In the data rows, 500 means zero.
Here are some points, one per row:
[501, 509, 327, 457, 373, 598, 640, 532, 459, 552, 375, 433, 622, 321, 697, 562, 490, 342, 372, 628, 336, 422, 442,
 533, 212, 492, 560, 452, 478, 390, 601, 422, 651, 432, 390, 516, 696, 574, 577, 737, 308]
[571, 564, 409, 594, 685, 492, 409, 448, 369, 583, 532, 390, 465, 525, 365, 542, 617, 405, 322, 471, 503, 538, 495,
 432, 429, 689, 560, 529, 496, 470, 445, 535, 403, 473, 532, 421, 507, 510, 378, 603, 402]
[399, 595, 479, 489, 453, 174, 374, 596, 340, 697, 476, 453, 677, 450, 428, 768, 609, 436, 415, 502, 539, 807, 313,
 532, 421, 570, 583, 506, 548, 655, 598, 259, 465, 555, 591, 419, 368, 505, 466, 472, 163]
[450, 502, 533, 481, 546, 394, 502, 414, 502, 469, 604, 552, 433, 625, 426, 490, 368, 647, 643, 264, 614, 404, 593,
 506, 654, 445, 569, 473, 517, 439, 487, 376, 580, 484, 455, 504, 519, 402, 448, 385, 769]
[646, 285, 322, 445, 964, 779, 522, 289, 535, 544, 667, 491, 484, 520, 654, 571, 396, 793, 536, 709, 430, 184, 668,
 528, 488, 634, 622, 519, 325, 278, 424, 625, 293, 499, 427, 559, 261, 530, 631, 528, 660]
[560, 455, 501, 235, 160, 475, 420, 557, 766, 399, 371, 821, 569, 399, 340, 371, 409, 757, 663, 547, 381, 703, 637,
 492, 548, 485, 273, 557, 422, 765, 544, 463, 351, 618, 505, 623, 361, 462, 610, 531, 421]
[534, 515, 510, 465, 617, 621, 347, 450, 558, 338, 481, 450, 479, 468, 566, 403, 606, 419, 269, 540, 423, 431, 613,
 501, 451, 652, 534, 604, 455, 510, 298, 655, 434, 415, 510, 450, 498, 508, 368, 712, 491]
[439, 508, 541, 523, 557, 348, 497, 416, 460, 543, 634, 528, 426, 650, 384, 542, 415, 631, 669, 265, 643, 426, 542,
 507, 637, 437, 571, 451, 511, 443, 520, 366, 546, 494, 510, 496, 529, 417, 430, 363, 746]
[414, 762, 344, 376, 445, 439, 390, 442, 540, 552, 362, 434, 545, 431, 490, 643, 632, 347, 423, 513, 597, 611, 253,
 446, 418, 663, 554, 356, 643, 578, 611, 404, 522, 368, 544, 387, 377, 559, 476, 558, 199]
[624, 614, 345, 660, 730, 396, 413, 420, 241, 701, 525, 351, 476, 591, 239, 618, 666, 372, 352, 425, 558, 608, 410,
 389, 404, 683, 619, 502, 533, 429, 525, 483, 374, 528, 577, 410, 482, 541, 407, 521, 355]
[573, 595, 297, 538, 550, 573, 429, 344, 431, 502, 451, 570, 389, 461, 505, 538, 599, 430, 294, 510, 506, 451, 568,
 450, 420, 653, 512, 541, 468, 398, 523, 489, 487, 413, 497, 427, 419, 494, 314, 668, 372]
[391, 427, 730, 492, 417, 611, 552, 641, 541, 496, 372, 544, 477, 367, 481, 399, 471, 395, 447, 670, 489, 696, 237,
 522, 749, 368, 412, 453, 592, 644, 643, 360, 575, 463, 400, 493, 364, 573, 524, 303, 420]
[587, 360, 511, 630, 541, 559, 588, 558, 267, 488, 493, 561, 361, 585, 454, 353, 440, 536, 408, 683, 490, 415, 499,
 434, 723, 525, 433, 566, 529, 450, 519, 465, 469, 511, 405, 494, 478, 583, 502, 418, 581]
[349, 498, 471, 348, 442, 145, 511, 593, 559, 474, 474, 535, 563, 503, 486, 601, 361, 549, 701, 314, 693, 542, 362,
 438, 661, 409, 542, 309, 559, 621, 587, 204, 707, 539, 541, 512, 456, 595, 655, 302, 583]
[363, 396, 566, 499, 519, 401, 734, 583, 573, 543, 565, 300, 588, 487, 630, 541, 448, 275, 783, 349, 579, 403, 330,
 464, 337, 277, 492, 224, 450, 496, 601, 471, 605, 416, 688, 643, 829, 696, 651, 471, 728]
[517, 544, 654, 733, 686, 522, 562, 489, 349, 629, 731, 370, 371, 711, 369, 507, 570, 495, 634, 555, 581, 586, 431,
 406, 595, 405, 497, 580, 517, 421, 405, 678, 428, 616, 531, 475, 445, 434, 455, 219, 556]
[269, 553, 627, 375, 368, 410, 474, 548, 766, 416, 524, 504, 563, 507, 455, 544, 367, 557, 745, 202, 546, 604, 383,
 539, 655, 324, 544, 313, 530, 618, 546, 359, 719, 482, 491, 521, 412, 361, 508, 346, 570]
[460, 426, 466, 595, 552, 404, 528, 435, 274, 654, 526, 570, 333, 649, 361, 623, 412, 498, 581, 253, 639, 390, 392,
 485, 664, 500, 532, 367, 449, 371, 751, 215, 500, 450, 562, 546, 531, 521, 395, 410, 674]
[498, 508, 697, 614, 622, 628, 526, 505, 511, 414, 690, 431, 377, 630, 527, 381, 534, 520, 582, 613, 525, 480, 534,
 459, 635, 401, 472, 635, 503, 452, 277, 763, 466, 575, 463, 467, 468, 435, 477, 326, 646]
[417, 408, 744, 558, 478, 347, 449, 504, 354, 604, 636, 576, 480, 620, 420, 583, 451, 590, 632, 288, 563, 525, 533,
 668, 642, 413, 567, 525, 454, 502, 566, 298, 440, 467, 598, 517, 525, 382, 313, 409, 758]
[568, 568, 410, 528, 660, 554, 401, 438, 449, 435, 508, 417, 463, 497, 433, 457, 613, 424, 304, 490, 459, 468, 564,
 427, 433, 668, 569, 556, 503, 475, 393, 583, 438, 467, 485, 447, 479, 507, 405, 646, 433]
[579, 657, 247, 378, 543, 525, 408, 375, 618, 292, 424, 539, 486, 456, 508, 359, 432, 720, 324, 555, 437, 321, 795,
 463, 495, 657, 544, 638, 654, 405, 202, 537, 634, 444, 283, 334, 442, 394, 489, 721, 484]
[595, 387, 634, 692, 549, 525, 566, 581, 315, 562, 608, 514, 451, 624, 327, 382, 397, 641, 488, 593, 426, 562, 566,
 506, 708, 441, 486, 673, 525, 506, 429, 510, 520, 613, 350, 463, 426, 376, 492, 334, 565]
[547, 277, 854, 777, 482, 559, 670, 843, 496, 392, 433, 467, 587, 451, 729, 321, 434, 445, 285, 571, 438, 453, 583,
 623, 665, 319, 346, 585, 660, 587, 524, 924, 626, 692, 542, 592, 523, 489, 602, 325, 540]
[501, 417, 552, 623, 480, 361, 602, 639, 269, 809, 496, 282, 791, 401, 522, 663, 656, 230, 452, 596, 385, 677, 335,
 582, 163, 481, 564, 470, 476, 577, 646, 395, 396, 421, 673, 525, 746, 616, 474, 642, 310]
[531, 504, 398, 451, 512, 704, 592, 504, 708, 383, 410, 238, 594, 355, 709, 435, 529, 266, 445, 570, 378, 424, 495,
 503, 170, 458, 599, 425, 463, 472, 360, 701, 642, 434, 475, 518, 745, 603, 705, 701, 393]
[460, 462, 510, 318, 350, 454, 369, 636, 645, 318, 290, 506, 734, 304, 478, 374, 488, 482, 277, 552, 323, 664, 515,
 555, 535, 617, 527, 492, 578, 765, 433, 393, 589, 388, 440, 431, 390, 487, 489, 711, 282]
[609, 600, 494, 563, 272, 645, 488, 432, 668, 426, 354, 764, 377, 540, 621, 557, 514, 586, 534, 501, 564, 397, 646,
 590, 495, 497, 229, 537, 476, 400, 634, 845, 414, 707, 595, 669, 492, 378, 676, 469, 453]
[611, 522, 414, 280, 281, 675, 389, 331, 641, 352, 466, 916, 264, 499, 569, 375, 457, 773, 587, 629, 498, 340, 782,
 508, 499, 583, 278, 694, 329, 423, 474, 607, 224, 589, 453, 596, 453, 488, 493, 606, 635]
[567, 381, 447, 216, 46, 638, 607, 525, 688, 402, 372, 866, 563, 300, 771, 357, 361, 702, 663, 773, 327, 366, 732,
 610, 276, 406, 281, 623, 325, 525, 585, 502, 359, 554, 416, 677, 703, 578, 688, 708, 579]
[388, 578, 657, 522, 461, 434, 554, 619, 609, 457, 570, 388, 583, 531, 453, 447, 517, 487, 671, 583, 542, 734, 312,
 459, 637, 349, 463, 446, 626, 658, 410, 578, 557, 546, 511, 447, 369, 465, 579, 227, 423]
[340, 475, 415, 509, 422, 433, 751, 496, 511, 620, 520, 327, 498, 508, 673, 674, 517, 278, 795, 368, 702, 349, 263,
 445, 363, 304, 533, 180, 478, 390, 723, 366, 628, 386, 628, 592, 795, 708, 602, 379, 663]
[553, 661, 495, 574, 619, 452, 373, 374, 408, 629, 645, 417, 481, 577, 434, 668, 724, 473, 452, 435, 559, 608, 524,
 555, 336, 551, 580, 603, 487, 419, 404, 546, 362, 499, 572, 387, 437, 395, 290, 520, 362]
[589, 488, 403, 462, 617, 727, 362, 445, 578, 322, 415, 495, 447, 457, 495, 351, 504, 497, 253, 483, 328, 409, 653,
 443, 480, 645, 551, 615, 442, 469, 310, 627, 596, 464, 362, 441, 477, 435, 431, 731, 473]
Along one direction, these points spread out more than along any other. How far along it is each point below, from 0 to 99? The average is 50, and the first point in the table lies past the average. One standard deviation of the points above along it is 16.
[388, 578, 657, 522, 461, 434, 554, 619, 609, 457, 570, 388, 583, 531, 453, 447, 517, 487, 671, 583, 542, 734, 312,
 459, 637, 349, 463, 446, 626, 658, 410, 578, 557, 546, 511, 447, 369, 465, 579, 227, 423] 38
[450, 502, 533, 481, 546, 394, 502, 414, 502, 469, 604, 552, 433, 625, 426, 490, 368, 647, 643, 264, 614, 404, 593,
 506, 654, 445, 569, 473, 517, 439, 487, 376, 580, 484, 455, 504, 519, 402, 448, 385, 769] 43
[595, 387, 634, 692, 549, 525, 566, 581, 315, 562, 608, 514, 451, 624, 327, 382, 397, 641, 488, 593, 426, 562, 566,
 506, 708, 441, 486, 673, 525, 506, 429, 510, 520, 613, 350, 463, 426, 376, 492, 334, 565] 51
[573, 595, 297, 538, 550, 573, 429, 344, 431, 502, 451, 570, 389, 461, 505, 538, 599, 430, 294, 510, 506, 451, 568,
 450, 420, 653, 512, 541, 468, 398, 523, 489, 487, 413, 497, 427, 419, 494, 314, 668, 372] 60
[547, 277, 854, 777, 482, 559, 670, 843, 496, 392, 433, 467, 587, 451, 729, 321, 434, 445, 285, 571, 438, 453, 583,
 623, 665, 319, 346, 585, 660, 587, 524, 924, 626, 692, 542, 592, 523, 489, 602, 325, 540] 55
[568, 568, 410, 528, 660, 554, 401, 438, 449, 435, 508, 417, 463, 497, 433, 457, 613, 424, 304, 490, 459, 468, 564,
 427, 433, 668, 569, 556, 503, 475, 393, 583, 438, 467, 485, 447, 479, 507, 405, 646, 433] 59
[567, 381, 447, 216, 46, 638, 607, 525, 688, 402, 372, 866, 563, 300, 771, 357, 361, 702, 663, 773, 327, 366, 732,
 610, 276, 406, 281, 623, 325, 525, 585, 502, 359, 554, 416, 677, 703, 578, 688, 708, 579] 78
[517, 544, 654, 733, 686, 522, 562, 489, 349, 629, 731, 370, 371, 711, 369, 507, 570, 495, 634, 555, 581, 586, 431,
 406, 595, 405, 497, 580, 517, 421, 405, 678, 428, 616, 531, 475, 445, 434, 455, 219, 556] 39
[399, 595, 479, 489, 453, 174, 374, 596, 340, 697, 476, 453, 677, 450, 428, 768, 609, 436, 415, 502, 539, 807, 313,
 532, 421, 570, 583, 506, 548, 655, 598, 259, 465, 555, 591, 419, 368, 505, 466, 472, 163] 31
[609, 600, 494, 563, 272, 645, 488, 432, 668, 426, 354, 764, 377, 540, 621, 557, 514, 586, 534, 501, 564, 397, 646,
 590, 495, 497, 229, 537, 476, 400, 634, 845, 414, 707, 595, 669, 492, 378, 676, 469, 453] 66
[611, 522, 414, 280, 281, 675, 389, 331, 641, 352, 466, 916, 264, 499, 569, 375, 457, 773, 587, 629, 498, 340, 782,
 508, 499, 583, 278, 694, 329, 423, 474, 607, 224, 589, 453, 596, 453, 488, 493, 606, 635] 82
